One turn moves each row of this set onto another row. After a few examples, where does it send each row asked below?
q_426:  .16  .15  .03  .06  .15 -.07  .06  .04 -.03 -.05  .07  .11 -.26  .21  .39  .15 -.05  .17  .08  .05 -.09 -.04  .13  .06  .08  .03
q_790:  .08 -.06 -.06  .08 -.13  .07 -.12  .11 -.11  .01 -.03  .14 -.21  .09  .07  .22 -.19  .08 -.24 -.02 -.15  .02  .05  .09  .17 -.02
q_296:  .06 -.13 -.14 -.26 -.03 -.18  .05 -.02  .02 -.06  .12 -.08 -.06  .02  .16  .27 -.01 -.07 -.07 -.06  .10  .22 -.24  .05 -.02  .21
q_392:  .19 -.06 -.13 -.05 -.15 -.10  .07 -.14  .17 -.06  .00  .04 -.03 -.08  .24  .13  .19  .02 -.06 -.12  .22  .28 -.16  .15 -.11  .17
q_683:  .13 -.07 -.14  .10 -.18 -.04 -.03  .16 -.10 -.06  .02  .12 -.17 -.08 -.01  .13 -.18  .17 -.16 -.05 -.19  .00 -.06  .00  .17 -.04
q_514:  .18 -.08 -.17 -.19 -.12  .04 -.07  .00  .04 -.09 -.05 -.13 -.06 -.02  .26  .24  .05  .00 -.08 -.08  .19  .27 -.21  .01 -.11  .13
q_17:  .05 -.09 -.10  .03 -.07 -.12 -.03  .22  .13 -.09  .04 -.03  .01  .02  .17 -.03 -.12 -.15  .08 -.08 -.15 -.02  .05  .10  .03 -.08
q_819:  .07 -.04 -.05 -.01 -.08 -.16  .12  .10  .12 -.16 -.19  .00  .06  .05  .13  .28  .05  .01 -.05  .12  .12  .27 -.32  .02 -.13  .15
q_158: -.05  .01 -.10  .01 -.12 -.01 -.18  .15  .14 -.11  .02  .02 -.05 -.03  .19  .06 -.14 -.13  .01 -.06 -.03 -.03  .16  .13 -.08 -.09
q_913:  .26  .04  .08  .29 -.07 -.08  .06  .02  .04 -.05  .04  .21 -.08  .07  .17  .08  .02 -.04 -.04 -.12 -.04 -.07  .10  .27  .16  .06
q_29: -.01  .09 -.07  .09  .08 -.07 -.06 -.05  .05  .02 -.17  .29 -.26  .02  .29  .12 -.27  .03 -.14  .11 -.13  .02 -.09  .19 -.08 -.02
q_378:  .14  .11 -.07 -.09 -.11 -.13  .28 -.06  .08 -.07 -.20 -.05 -.07  .19  .00  .10  .23  .01 -.11 -.03  .14  .22 -.13  .14 -.06  .10
q_558:  .21  .19 -.07  .12  .14  .07 -.03  .03  .01  .01  .01 -.13 -.11 -.10  .01  .05  .18  .15 -.14 -.03  .01  .14  .09 -.15  .04 -.04
q_550: -.05  .06 -.01 -.07 -.01 -.24  .01 -.05  .26 -.11 -.08  .18 -.32  .07  .01  .06  .01  .16  .14 -.09 -.18  .01  .06 -.02 -.04  .13
q_615:  .11  .17  .04  .10  .26 -.12 -.17  .11 -.05 -.09 -.05  .05 -.04 -.05  .13  .19 -.24 -.11 -.06  .05  .14  .15 -.11 -.01  .05  .14
q_681:  .08 -.02 -.02  .09  .05 -.14  .07 -.08  .20 -.15 -.18 -.09 -.20  .12  .16 -.07  .00  .10 -.02 -.04 -.35 -.01  .09  .07  .04  .02
q_425: -.06  .12 -.02  .04 -.02 -.10 -.04 -.14  .21 -.23 -.14 -.05 -.29 -.02  .10  .06 -.06  .11 -.12 -.04 -.21 -.08  .16  .08 -.10  .01
q_13:  .14  .14 -.13 -.07  .00  .03  .20 -.03 -.10 -.21  .07 -.07  .03  .06  .03  .29  .11  .13 -.12  .06  .08  .17 -.26  .04 -.12  .13
q_469:  .12  .10 -.11 -.09  .03  .09  .16 -.06 -.10 -.14  .06 -.02  .05  .19  .08  .30  .14  .13 -.12  .09  .07  .23 -.20  .09 -.08  .15
q_983:  .13  .03 -.14  .16  .05 -.16  .07  .06  .04 -.06 -.17  .21 -.21 -.11  .25 -.02 -.23  .11 -.05  .06 -.21  .02 -.24  .09 -.05 -.06
q_754: -.05  .04 -.02  .22  .07 -.29  .08 -.08  .10  .06 -.10  .04 -.11 -.05  .01 -.02 -.01 -.05 -.13 -.07 -.04  .39  .03  .11  .07  .03
q_170:  .07  .22 -.07  .00  .14 -.18  .17 -.01 -.12 -.11  .14  .15 -.36  .07  .12  .18 -.12  .06  .15 -.15 -.17  .01 -.08  .11 -.06  .03
q_409:  .19  .14  .01  .27 -.16 -.09  .02  .01  .07 -.16  .08  .23 -.12 -.13  .11  .07  .00  .07 -.04 -.14  .05 -.09  .10  .21  .06  .03
q_204:  .05  .16 -.07 -.11 -.13 -.16  .25 -.08  .07 -.12 -.16 -.03 -.11  .10 -.05  .14  .20  .00 -.14 -.03  .20  .17 -.11  .14 -.12  .11
q_240:  .07  .17  .03  .28  .01 -.16 -.01 -.03  .07 -.05 -.27 -.08 -.18 -.13  .07  .07 -.04 -.11 -.20 -.11  .06  .29  .01  .09 -.03 -.04
q_866: -.03 -.01 -.03 -.05 -.08 -.14  .07  .03  .14 -.14 -.15  .07  .04  .09  .13  .33  .03  .00 -.09  .15  .16  .28 -.24  .07 -.15  .17
q_752:  .12  .09 -.09  .12  .18 -.11 -.15  .11  .00 -.04 -.02  .14  .05 -.09  .15  .01 -.13  .12  .07  .06  .11  .31 -.10 -.07  .08  .10
q_606:  .08  .16  .01  .04  .26 -.09  .04 -.02 -.01  .06  .16 -.09 -.12  .02 -.05  .15  .10  .01 -.20  .01 -.05  .08  .10 -.05  .11  .05
q_422:  .19  .09  .06  .04  .01 -.07 -.05  .04  .19 -.15 -.32 -.01 -.35  .14  .13  .13  .02  .00  .08 -.14 -.17 -.06  .01 -.03 -.06  .08
q_344:  .20 -.03 -.01 -.07 -.05 -.20  .13 -.12  .10 -.08  .00 -.06 -.08 -.02  .19  .26  .11 -.19 -.13 -.14  .18  .15 -.22  .20 -.07  .20
q_253:  .22  .24 -.12  .08  .03  .11  .02  .00 -.09 -.07 -.07  .13 -.34  .13  .30  .11 -.02  .17  .16 -.16 -.09  .12  .00  .09 -.12 -.03
q_292:  .30 -.02 -.06 -.09 -.12  .01  .06 -.12 -.03 -.07 -.06 -.11 -.18  .00  .12  .33  .12  .01 -.27 -.12  .14  .14 -.21  .08  .01  .19
q_854:  .17 -.10 -.13 -.15 -.11 -.11  .11 -.17  .03 -.01  .10  .03 -.12 -.02  .06  .23  .16  .16 -.18 -.09  .09  .24 -.19  .07  .06  .23
q_276:  .00 -.01 -.12  .15  .03  .04 -.06 -.07  .19 -.02 -.06  .29 -.20 -.05  .22  .17 -.05  .18  .04  .02 -.27  .15 -.12  .05 -.20  .01
q_471:  .10  .01  .01  .17  .14 -.07  .03  .02  .10 -.08 -.10  .12 -.24 -.03  .18  .30 -.13 -.07 -.04 -.01 -.34 -.04 -.26  .06 -.17  .03
q_261:  .17  .24 -.03  .08  .05 -.13  .08  .09 -.04 -.21  .09  .06 -.30 -.06  .29  .13 -.08  .26  .09  .01 -.03 -.11  .05 -.02 -.02 -.03

q_754 moves to -> q_752
q_913 moves to -> q_17
Now these:
q_819 moves to -> q_13
q_261 moves to -> q_425
q_276 moves to -> q_253
q_296 moves to -> q_854

One turn moves each row of this set onto another row. After a few examples, where does it send each row asked below?
q_376: -.15  .11  .18  .04  .03 -.02  .00  .10  .14 -.17  .07 -.20  .04  .19  .05 -.11 -.02  .12 -.17 -.05 -.12 -.08  .14 -.09  .00  .00 -.12
q_104:  .07  .06  .08  .20 -.09 -.04  .11 -.16  .14 -.01 -.05 -.11 -.14  .11  .11 -.05 -.13  .21 -.23 -.03  .00  .07 -.01 -.18 -.10 -.08 -.31
q_451:  .04  .18  .15  .18  .15  .04  .12 -.08  .16 -.09 -.01 -.05  .06  .21  .09 -.12 -.01  .16 -.20 -.02 -.02 -.10  .03 -.17 -.08 -.08 -.13
q_517:  .24 -.23  .04 -.11 -.12 -.05  .06 -.09  .07  .05 -.02 -.07 -.01 -.06 -.18  .06  .10 -.04  .35  .12 -.11  .09  .20 -.25  .10 -.06  .07
q_753:  .28 -.20 -.02  .05 -.14 -.05  .12 -.16  .10  .05 -.07 -.01 -.10 -.02 -.21 -.01  .08 -.01  .30  .26 -.07  .09  .09 -.28  .08 -.09  .04
q_473:  .26 -.19  .04 -.01 -.05 -.05  .12 -.16  .08  .00  .02 -.07 -.05 -.01 -.20  .01  .13  .00  .35  .20 -.07  .03  .12 -.25  .10 -.09  .12
q_272: -.17  .14  .20  .01  .08  .12  .06  .01  .11 -.07 -.05 -.13  .07  .19  .05 -.11  .05  .23 -.20 -.03 -.08 -.07  .13 -.17 -.02  .03 -.12
q_583: -.01  .08  .11  .11 -.04  .09  .12 -.15  .10  .07 -.17 -.05 -.05  .11  .10 -.05 -.06  .30 -.25 -.06  .00  .07  .04 -.24 -.11 -.02 -.29
q_734: -.01  .08  .15 -.08  .00  .04 -.05  .10  .14  .01 -.08 -.04  .18  .11  .14  .00 -.05  .08 -.18 -.22 -.12  .02  .24 -.16 -.06  .00 -.23
q_150:  .33 -.21  .00  .04 -.06 -.07  .13 -.17  .08 -.01 -.01  .01 -.08 -.03 -.22  .02  .05  .07  .30  .23 -.09  .07  .10 -.25  .12 -.04  .03
q_986:  .03  .11  .07  .19  .09 -.01  .04 -.17  .05  .05 -.10 -.11 -.08  .03  .06 -.07 -.08  .15 -.22 -.02 -.04  .07 -.05 -.19 -.19 -.07 -.32
q_892:  .33 -.14  .04  .03 -.12 -.08  .08 -.21  .08  .06 -.05  .02 -.12  .03 -.24  .01  .10  .01  .31  .21 -.11  .10  .11 -.30  .05 -.07  .02
q_406: -.06  .04  .13 -.04 -.10  .10  .03 -.04  .09  .10 -.18 -.06  .03  .07  .12  .00 -.06  .25 -.23 -.15 -.06  .10  .16 -.22 -.09  .03 -.32
q_948:  .29 -.24  .01 -.06 -.14 -.05  .09 -.15  .07  .08 -.04 -.04 -.05 -.07 -.18  .07  .09 -.01  .34  .13 -.08  .12  .16 -.27  .08 -.08  .03
q_536:  .30 -.21  .02  .00 -.10 -.05  .13 -.19  .08  .05 -.01 -.05 -.07 -.04 -.19  .04  .10  .00  .33  .18 -.06  .09  .12 -.27  .08 -.10  .06
q_423:  .11  .06  .10  .03 -.07  .03  .02 -.04  .14  .10 -.15  .02  .08  .07  .17  .03 -.12  .14 -.22 -.21 -.05  .10  .14 -.21 -.12 -.05 -.33
q_371:  .24 -.22  .05 -.08 -.05 -.06  .04 -.03  .08 -.04  .02 -.02  .02 -.02 -.23  .03  .08  .01  .34  .18 -.16  .04  .22 -.22  .17  .01  .08
q_191:  .17 -.19  .03 -.07 -.11 -.04  .04 -.02  .11  .00 -.01 -.06  .00 -.01 -.23 -.02  .13 -.06  .33  .23 -.14  .04  .19 -.24  .13 -.05  .12
q_293: -.06  .16  .18  .02  .12  .05  .01  .08  .16 -.10  .00 -.08  .17  .20  .09 -.09  .01  .10 -.17 -.10 -.10 -.11  .16 -.13 -.04 -.01 -.11
q_316: -.16  .15  .16  .02  .18  .01 -.08  .07  .06 -.07  .00 -.19  .09  .09  .02 -.10  .01  .06 -.16 -.05 -.15 -.05  .10 -.11 -.10  .00 -.16
q_957: -.03  .13  .14  .21  .05 -.02  .11 -.08  .15 -.15  .05 -.17 -.08  .19  .06 -.14 -.05  .20 -.20  .04 -.02 -.07 -.01 -.13 -.05 -.06 -.16
q_994:  .00  .05  .07  .04  .00 -.01 -.06 -.07  .04  .12 -.15 -.11 -.01 -.03  .09  .01 -.12  .11 -.21 -.14 -.09  .14  .08 -.19 -.18 -.03 -.38
q_166:  .34 -.25  .00 -.02 -.12 -.07  .09 -.14  .07  .05 -.05  .02 -.06 -.07 -.20  .07  .02  .05  .31  .17 -.11  .13  .16 -.26  .11 -.03 -.03
q_9: -.03  .09  .16 -.08 -.02  .03 -.14  .13  .10 -.01 -.12 -.19  .02  .09  .07 -.05 -.03  .01 -.14 -.22 -.12  .04  .25 -.10  .03  .01 -.28
q_97: -.08  .17  .12  .18  .21  .00  .03 -.09  .06 -.06  .00 -.17 -.02  .11  .02 -.14 -.01  .13 -.19  .04 -.07 -.05 -.04 -.14 -.13 -.05 -.18
q_298:  .21 -.17  .02  .02 -.08 -.05  .10 -.11  .11 -.01 -.02 -.05 -.05  .01 -.24 -.04  .12 -.03  .31  .28 -.10  .03  .11 -.25  .11 -.08  .12
q_318:  .26 -.17  .06 -.12 -.15 -.08 -.02 -.07  .07  .06 -.04  .00 -.02  .01 -.23  .04  .11 -.05  .33  .13 -.18  .11  .23 -.28  .08 -.02  .03
q_175:  .22 -.20  .05 -.07 -.07 -.04  .08 -.10  .08  .01  .02 -.08  .00 -.02 -.20  .03  .13 -.04  .36  .16 -.11  .04  .18 -.24  .12 -.06  .12
q_744:  .21 -.23  .01 -.10 -.18 -.05  .02 -.03  .10  .07 -.07 -.03 -.01 -.06 -.21  .03  .08 -.07  .32  .17 -.14  .11  .21 -.25  .11 -.05  .04
q_341:  .11  .05  .09  .02 -.10  .02 -.07 -.03  .09  .09 -.21 -.13 -.09  .04  .11 -.01 -.11  .07 -.17 -.21 -.04  .14  .16 -.15 -.05 -.04 -.40
q_886:  .32 -.18  .03 -.06 -.18 -.08  .02 -.15  .07  .10 -.07  .03 -.08 -.01 -.22  .05  .08 -.02  .31  .14 -.14  .15  .18 -.30  .06 -.04 -.02
q_200: -.11  .07  .12 -.07  .05  .01 -.13  .08  .04  .05 -.08 -.16  .09  .00  .06 -.01 -.05  .05 -.17 -.15 -.16  .07  .17 -.14 -.13  .02 -.29
q_821:  .27 -.18  .04  .01 -.01 -.06  .10 -.10  .08 -.06  .03 -.02 -.03  .00 -.24 -.01  .08  .05  .33  .24 -.12  .02  .14 -.22  .15 -.02  .09
q_381:  .27 -.11  .07  .01 -.06 -.08  .06 -.16  .09 -.01  .00  .00 -.08  .07 -.27 -.03  .14 -.01  .32  .24 -.13  .04  .13 -.27  .09 -.06  .10
q_889: -.07  .17  .19  .04  .13  .04 -.07  .10  .12 -.14 -.03 -.23  .00  .19  .02 -.15  .04  .03 -.12 -.08 -.09 -.09  .15 -.07  .05 -.01 -.14
q_969:  .16  .11  .09  .21  .00  .01  .05 -.16  .10  .02 -.17 -.13 -.18  .11  .08 -.10 -.09  .14 -.19 -.08  .03  .07  .00 -.16 -.07 -.10 -.34
q_655:  .29 -.25  .02 -.11 -.12 -.07  .03 -.05  .07  .03 -.03  .01  .00 -.07 -.20  .07  .04  .02  .32  .14 -.15  .11  .22 -.24  .14  .01  .00
q_862:  .04  .19  .15  .22  .14  .03  .05 -.09  .13 -.12 -.05 -.19 -.13  .20  .02 -.18  .00  .11 -.17  .00  .00 -.07  .00 -.11 -.01 -.08 -.18
q_768:  .28 -.23 -.02 -.03 -.20 -.06  .08 -.11  .10  .10 -.10 -.01 -.07 -.07 -.19  .03  .06 -.03  .30  .20 -.10  .14  .15 -.28  .08 -.07  .00
q_767: -.16  .08  .18 -.10 -.02  .11 -.01  .07  .10  .01 -.12 -.10  .11  .12  .08 -.04  .00  .21 -.20 -.13 -.11  .01  .21 -.18 -.04  .06 -.21
q_841:  .22 -.13  .08 -.08 -.08 -.07  .01 -.07  .09 -.01  .01 -.02 -.03  .06 -.26 -.01  .15 -.04  .35  .19 -.18  .04  .20 -.26  .10 -.02  .11
q_370: -.10  .03  .15 -.08 -.11 -.02 -.07  .14  .13 -.04 -.02 -.17  .06  .09  .11 -.01 -.08  .09 -.18 -.17 -.14  .05  .24 -.12 -.02  .03 -.25
q_556: -.08  .14  .15  .13  .07  .10  .14 -.12  .11 -.04 -.08 -.09 -.02  .18  .06 -.12  .01  .29 -.23  .01 -.01 -.04  .02 -.20 -.07 -.02 -.17
q_439:  .03 -.01  .09  .02 -.19 -.04  .00 -.01  .12  .06 -.10 -.10 -.05  .04  .14  .02 -.15  .16 -.21 -.17 -.07  .14  .14 -.17 -.09 -.02 -.38
q_390:  .15  .12  .09  .19  .02  .03  .13 -.16  .15  .03 -.11  .01  .01  .14  .14 -.05 -.09  .19 -.23 -.08  .00  .03  .01 -.21 -.14 -.10 -.27

q_439 moves to -> q_957
q_293 moves to -> q_423
Now these:
q_381 moves to -> q_318
q_655 moves to -> q_150
q_986 moves to -> q_316
q_583 moves to -> q_272
q_753 moves to -> q_191
q_473 moves to -> q_517
q_341 moves to -> q_862

One turn moves each row of this set onto another row. After a few examples, where does it send each row asked below?
q_509:  .17  .17 -.04  .07  .16 -.04 -.17 -.10 -.03 -.20  .11  .33  .01
q_353:  .18  .25  .10 -.19 -.17  .12 -.10  .04  .02 -.04 -.03  .17  .04
q_433:  .08  .24  .10  .04  .05 -.06 -.32 -.12 -.06  .05  .21  .07  .04
q_408:  .15  .15 -.08  .05  .19 -.06 -.18 -.11  .01 -.22  .08  .29  .01
q_206: -.12  .11  .23 -.08 -.04  .02 -.08 -.06 -.14 -.30  .13  .16 -.05
q_961: -.10  .24  .09 -.08 -.01 -.04 -.23  .08 -.07  .05  .21  .18 -.19
q_523: -.05  .27 -.09 -.09 -.05 -.14 -.15 -.02 -.09  .23 -.10  .04 -.04
q_497: -.07  .04  .04 -.05 -.06 -.18  .15  .10 -.12  .01 -.04  .22  .05
q_853: -.10  .03  .07 -.11 -.08 -.15  .13  .11 -.08 -.02 -.02  .22  .04
q_464:  .08  .11 -.14 -.07  .00 -.04 -.06  .09  .04 -.18 -.28  .04 -.03
q_417: -.09  .19  .09 -.14 -.11 -.02 -.17  .09 -.06  .05  .02 -.13 -.11
q_782: -.12  .14  .23 -.09  .00  .02 -.13 -.10 -.12 -.35  .06  .18 -.02
q_361: -.17  .18  .15 -.06 -.02 -.08 -.26  .10 -.11  .01  .14  .19 -.17
q_245: -.09  .10  .24 -.11 -.03  .03 -.11 -.05 -.14 -.33  .07  .16 -.05
q_885: -.09  .07  .04 -.05 -.09 -.15  .16  .05 -.13  .04 -.03  .17  .06
q_600: -.11  .08  .07 -.06 -.08 -.15  .14  .12 -.09 -.01 -.02  .23  .04
q_809: -.03  .13 -.04 -.02  .06 -.18 -.04 -.29 -.17 -.12 -.16  .12  .16
q_574:  .00  .28  .11 -.01  .05 -.04 -.29 -.19 -.11  .04  .21  .02  .01
q_366: -.04  .18 -.03  .00  .05 -.17 -.04 -.27 -.17 -.12 -.19  .11  .17
q_729: -.04  .16 -.01  .01  .05 -.13 -.06 -.32 -.20 -.17 -.14  .07  .12
q_849:  .09  .11 -.21 -.03  .04 -.04 -.07  .06  .02 -.16 -.24  .08 -.09
q_857:  .09  .08 -.16 -.06  .03 -.06 -.08  .06  .00 -.20 -.27  .06 -.07
q_352:  .18  .22 -.06  .06  .14  .00 -.19 -.13 -.01 -.18  .12  .31 -.01
q_14: -.10  .27 -.05 -.03  .11 -.07 -.36 -.18 -.13 -.10 -.03  .01 -.16
q_726:  .20  .23  .13 -.19 -.16  .08 -.10  .02  .00 -.02 -.04  .19  .09
q_992:  .00  .17  .10 -.12 -.12 -.01 -.24  .11 -.02  .06 -.03 -.12 -.05
q_887:  .00  .15 -.01  .00  .05 -.15 -.07 -.31 -.20 -.15 -.16  .10  .15
q_163: -.13  .23  .03 -.02  .06 -.11 -.39 -.21 -.16 -.10 -.08  .04 -.09
q_942:  .14  .18 -.07  .10  .19 -.06 -.17 -.09  .01 -.21  .08  .28  .03
q_916:  .19  .22  .14 -.20 -.12  .08 -.11  .02  .04 -.04  .02  .22  .10
q_890: -.03  .10 -.14  .11  .14 -.18 -.23  .03 -.04  .00 -.01 -.04 -.10
q_520: -.10  .11  .23 -.13  .00  .01 -.13 -.12 -.12 -.34  .08  .18 -.01
q_100: -.09  .15 -.15  .09  .14 -.20 -.15 -.03 -.09  .04  .03 -.05 -.10
q_438:  .09  .09 -.15 -.11  .00 -.05 -.07  .06  .04 -.15 -.27  .05 -.03
q_73:  .18  .26  .15 -.16 -.13  .09 -.11  .01  .04 -.05  .01  .19  .12
q_414: -.10  .21 -.03 -.03 -.06 -.21 -.16 -.02 -.13  .23 -.11  .11  .00

q_961 moves to -> q_417
q_916 moves to -> q_853
Now these:
q_600 moves to -> q_464
q_885 moves to -> q_849
q_890 moves to -> q_163
q_887 moves to -> q_509

